(in the rows, 128 means zero)
The rows of M fall into 4 groups, which share some directions, and each row is roughly a mix of its group's hidden directions.
M, 164 rows:
[[165 154 112  78 150 118 140 175 182 147  94 104 123]
 [123 157 119 125 119 167 147  88  67 116 107  70 105]
 [128  72  89 128 145 203 125 109 108 154 123 126 103]
 [ 98 150 150 126 153 153 146 113 128 103 185  81 182]
 [ 59 144 145 132 119 137 109  86 171  97 129 149  84]
 [156 188 104 106 148  99 137 137 150 109 135 175 179]
 [130  68 112 112  90 120  68 137 158 121 155 147  91]
 [200  74 148 139 111 100 113 152 160 132 137 155 147]
 [114 131 125 116 167  80 144 156  87 131 203 132 135]
 [102 112 140 178 129  89 126 123  63  97 160 100 151]
 [159 191 150 109 104  94 140 145 130 122  63 134 149]
 [ 86 116 136  98 154 112 137 191  88 184 130 130 128]
 [125 142 123 184 128  97 113  69 182 111 101 153 137]
 [ 92 138  96 151  93 124  77 130 147  72  86 104 118]
 [ 63 181 131 124 105 150 150  96  79 117 141 115 116]
 [116 161 161  99  99 159 110  79 162 136  89 155  89]
 [ 97 122 125  90 120 181 124 168  82 157 115  77 124]
 [149 161 148 114 149 172 197 119 115 117 171 127 162]
 [ 88  65 130 147 121 166  95 151 157 135  91 123  91]
 [120 177 135 108 143  79 150 132  87 110 186  97 143]
 [111  98 133  84 128  80 130 127 102 198  96 148 115]
 [142 109 201 122 110 110 150 168 149 163 163 162 131]
 [184  69 109 128 149 149 133 150  90 177 150 128 122]
 [ 82 108 102 129  98 150  79 132 161  90  80 110 106]
 [139 133 113  85 149 184 148 156 178 177 131 156 133]
 [135  64  95 160 153 130 106 154 177 120 152 166 142]
 [140 183 150 134 134 102 120  70 160  70 127 130 107]
 [137  98 110 167 120 172 119  60 105 104 127  97  96]
 [144  65 138 138 113 152  67 102 145 126  76 128 125]
 [158  76 130 138 118 164 112 104 145 152 163 180  83]
 [187 106 145 107 150  94 151 180 132 136 175 132 156]
 [ 79 169 136 102 135 152 157 104  66 142 151 114  97]
 [116 125 128 136 115 190 148 186 147 176 102 135  94]
 [179  95  91 138 143 143 151 189 116 160 112 105 156]
 [ 97 143 105 118 127 162 168 114  54 133 167 156 122]
 [114  96 115 138 132 146 136 145  44 117 144  81 158]
 [118 155 122 128 143  61 136 153  76 139  68 129 124]
 [ 94 185 118 156  95 139 127  72  99 112  98 145 101]
 [126 179 138  80 155 114 163 164  88 135 141 134 177]
 [ 96 185 157 118 136 119 145 118 179 107 186 112 144]
 [113 189 129 112 127 101 150 101  63  86 114 114 134]
 [132  68  96 137 147 177 114 121  68 105 145 118 150]
 [ 93  94 132 121 137 195 140 169 159 129 170 126 161]
 [121 117 174  91 134 108 147 192 147 155 170 155 149]
 [182 134 122 102 122 167 166 174 101 172  96 134 115]
 [129 170 123 146 146 123 108 172 137  67 102  70 126]
 [ 98  93 114 163 152  86 119 141  92 111 193 152 141]
 [192  69 154 122 111 159 131 153 151 156 131 145  99]
 [162 117  75 120 127 163 115 144  75 146  81 104  98]
 [157  62 131 109 113 143 108 152 159 168  82 157 116]
 [154 175 160 139 138  65 128 130 159 136  78 139  99]
 [110 180 115 140 136  92 120 115 107  73 106  68 119]
 [109  56 126 122 126 157 100 155 151 157  79 129  97]
 [114 106 138 117 150 197 154 139  82 157 166 112  95]
 [ 93 167  97 133 108  67 105  88 102  91 151 137 120]
 [118  77 125 175 110 108  81  83 153 114 122 124  85]
 [132 161 121 113 156 150 159 167 189 141 156 141 180]
 [192 104 136 114 157 134 162 160 145 151 180 161 140]
 [ 92 158 150 133 102 145 138  76  68 107  95  97 122]
 [138  89  93 115 162 146 131 203 101 158 118 141 150]
 [149 121 100 103 138 195 162 149  75 161 108 116 140]
 [104 190 120 109 116 136 144 111 171 112  71 124 169]
 [169 130 122  94 144 143 159 178 101 147  95  89 174]
 [156 157  84  80 126 178 180 136 115 156 108 136 121]
 [126 124 138 150 121  58 105 109 181 130  85 167 138]
 [183 135 120 178 179  87 154 141 130 114 129 113 167]
 [180 153 147 125 142 121 203 126  76 121 131 138 114]
 [ 93 183 160 148 132  51 114 122 133 111 115 111 139]
 [ 90 112 150 119 120 146 115  93 141 156 110 164  50]
 [137  90 131 136 144 148 116 156  88 118 119  52 172]
 [148 111  70 103 136 174 120 119  90 146  70 107 116]
 [162  97 120 117 120 160 134 180 174 162  91 157  95]
 [154  85 132 141 143 113 153 165 101  95 204 121 134]
 [ 90  80 144 156  94  85  72 133 142 122 145 151 103]
 [121 109  56 131 129 130  92 104 103 129  64 109 116]
 [152 165 106 101 185 121 166 156 109 104 142  81 153]
 [196 161  71 120 120 154 118 109 118  89 107 119 145]
 [124 158 123  97 173 120 163 134  85 114 177  90 168]
 [113 104 109 144  77  94 124 125  51 108 114 101 113]
 [155 102 104 104 110 170 120 187  82 137 113  83 129]
 [ 67 108 156 156 129  99 117  89 139  89 166  94 113]
 [ 81  89 125 141 118 149 105  93 142 125 189 152  85]
 [143 157  88 143 102 110  91 158 145 171  78 144 168]
 [145  73  95  98 143 188 144 119 109 149 167 158 128]
 [118 194 127 115 174 104 169 114 140 103 178 141 136]
 [103 174 157 130 150  74 152 155 159 114 120 124 184]
 [147 183 162 102 116 116 187 126  81 134 113 104 103]
 [135 162 117 121 173 159 179 148  59 142 142 132 132]
 [170 111 115 119 127 149 142 131  54 152  99  97  84]
 [173 149 158 152 131 113 150 164 173 104 118 126 192]
 [177 106 136  88 148 145 138 163 163 187 108 155 143]
 [105 113 123 130  86 165 121  97  94 170 181 169 110]
 [104  88 114 124 120 197 109 104 153 123 180 162 138]
 [ 91 167 154 149 130 119 131 105  72  79 175 117 112]
 [171  96 156 124 104 115 107 134 193 167 152 153  97]
 [ 72  94 145 121 130 136 114 172  68 170 143 139 119]
 [123 127 138 130 121 212 143 137  95 165 127  90  95]
 [ 98 184 136 114 160  56 133 129 122 122 142 123 170]
 [ 98 112 115 135 112 188 111  98  88 165 135 130  71]
 [182 104 170  96 140 125 157 177 138 163 166 134 115]
 [122 162 141  72 157 173 181 140 136 129 115  95  95]
 [101 124 134 158  90  87  78  89 157 117  90 128  91]
 [ 69 155 155 144 153 107 160 134  98 106 183 110 151]
 [119  99 116 101 153 189 133 143  83 129 178  89 145]
 [ 78 124 169 139  84  93  87 113 179 133 113 134 109]
 [ 79 181  94 154 142 126 140 150 110 102 116  93 177]
 [ 93 103  98 142 120 150  85  77 157 113 109 153  76]
 [188 108 129 172  90 148 112 126 179 141  90 145 116]
 [ 63 150 177 146 151 107 105  97 137 159  90 133 113]
 [168  81 134 101 144 172 167 146 112 138 188 133 141]
 [ 82 137 183 159 134  89 143 102 147  69 135 120 132]
 [110 160 152 143 149  89 126 128  74 138 179  93 170]
 [179  77 137 124 129 112 126 161 181 143 119 177 152]
 [151  67 128 114 112 206 127 150 122 139 162 135 117]
 [204 131  90 149 144 158 145  87 153 123 146 112 101]
 [118  74 109 156  94 155 104  97 108 117 153 159  73]
 [115 190 125 101 159 139 149 116 120 112  94  70 165]
 [101 115 175 171 122  93 144 139 114 105 196 135 154]
 [142 151 142  69 130 105 128 198 133 174 133 145 149]
 [101  75 132 114 134 199 134 136 108 168 127 127  86]
 [176 177  96  92 124 130 134 127 130 130 139  70  81]
 [167 175 137 113 137 111 159 120  97 120 205 128 148]
 [158 101 104 171 142  72 111  94 151  87 147 149  99]
 [142 143  97 134 100 176 130 159 173 143  68 164 137]
 [100 182 162 151 149  86 139  86 109  87 162 137 124]
 [117 107 138 131  81 197 104  88 118 141 110 164  97]
 [ 94 146 133 142 161 130 150 127  46 119 173 150 120]
 [189 130 160 126 140 156 158 158 103 145 193 134 122]
 [100  85 148 135 151  91  92 188 164 157 150 131 139]
 [160 115 121 134 152 209 177 118 109 140 151 109 142]
 [100  73 126 159 128 134  82  71 104 133 135 158  96]
 [205 124 127 133 131  79 120 158 159 127 105 138 170]
 [142  50 156 137 134 145 121 177 151 171 124 140 114]
 [ 76 126 153 152  85 121  96  72 124 109 101 103  97]
 [ 58 139 176 144 125 146 131  79 104 133 146 123  89]
 [118 105 112 157 117  41  98 153 108 146 108 114 147]
 [ 72  63 136 157 126 147 115 123 119 158 168 136  93]
 [135  49 144 143 138 143 121 120 127 132 188 103  92]
 [117 180 128 114 156 180 178 124 116 128 184 130 147]
 [179 131 143 111 136 154 183 170 131 148 137 181 154]
 [104  67 121 116 122 154  89 146 144 169 128 185 106]
 [172 174 129 109 146 170 192 139 108 152 119 132 157]
 [ 82 162 170 138 125  78 124 107 190 124 146 125 145]
 [188 119 145 105 141 148 171 138  62 160 135 129 117]
 [ 76 171 116 120 102  73 103  96 134 106  83 131 121]
 [ 85  80 123 145 110 114  92 161 138 144  61 114 115]
 [151  86 109 115 113 185 109 121 112 183 127 150  82]
 [168 183  99  85 151 129 162 111  93 127 102 109 162]
 [192 138 130  95 146 107 130 174 159 136  82 102 104]
 [130 193 160 130 114  83 148 129  98 111  98  78 114]
 [111 141 119 122  93 119 120  74  67  89 111 144  82]
 [122 165 122 143 141 176 165  86  66 136 161 128 108]
 [102  61 131 144 129 113  87 106  66 112 137 116 106]
 [147 112 140 169  98  99  79 108 116  89  98 143  75]
 [ 77 183 117  97 137 136 147  89  81 128 165 111 123]
 [138  80 151 119 116 107  98 151 210 121 124 157 130]
 [ 82 173 134 106 149 117 164 108 120 103 179 100 167]
 [164  79  88 110 117 151  94 134 175 119  75 134 139]
 [141  66 147 169 118 136 144 159 115 107 195 140 128]
 [ 65 146 169 125 129  78 114 101 170 127 161 145 138]
 [133  96  82  92 145 183 148 138  67 144 119 121 146]
 [100 126 125  81 158 185 139 150 141 179 148 170 125]
 [103 146 148 161 119  69 111 125 159 108 172 172  95]
 [159  88  95 136 137  98 108 153  98 142  84 173  86]]
Here is one row of each group, with its name. Which group are the others in?
[119 136  82 134 106  78  99 127 159 131 112 192 164]
W
[123 111 124  89 195 161 121 138 173 161 139 166 147]
X
[190 134  68 120 151 157 152 164  98 130 102 146 132]
H
[186 177 122 129 132  88 138 126 147  88 151 128 180]
K

[103  83  99 148 122  91  53 106 123 105 124 120 102]
H
[130 157 165 167 113  65 102 100 147  81 122 117 105]
X
[161 147 126 124  99  98 144 183 157 153 147 159 186]
W
[119  76 165 120 145 160 157 124 112 128 184 139  75]
W
[107 192 131 115 129  90 149 126  92 130  90  75 106]
H
[ 94 195 144 123 126  85 131  99 145  87  93 101 122]
W
[ 98 146 112 100 127  85 103  92 189  78 144 134 145]
K
[115 120 134 112  87 137 110 194  85 141  82  91 110]
K
[ 87 165  98  98 144 175 161 126  79 140 162 107 121]
W
[167  99  73 144  99 113  88 101 136  75 100 132 120]
W
[ 87 116 117 108 106 207 134 133  83 132 137 101 100]
K
[ 79 139 134 134 129 181 164 106  83 110 179 103 129]
W
[ 88 144 146 192 104  76 100 139 154  92 115 125 134]
K
[123 128 142 109 117 180 134 132 175 179  70 156 112]
W
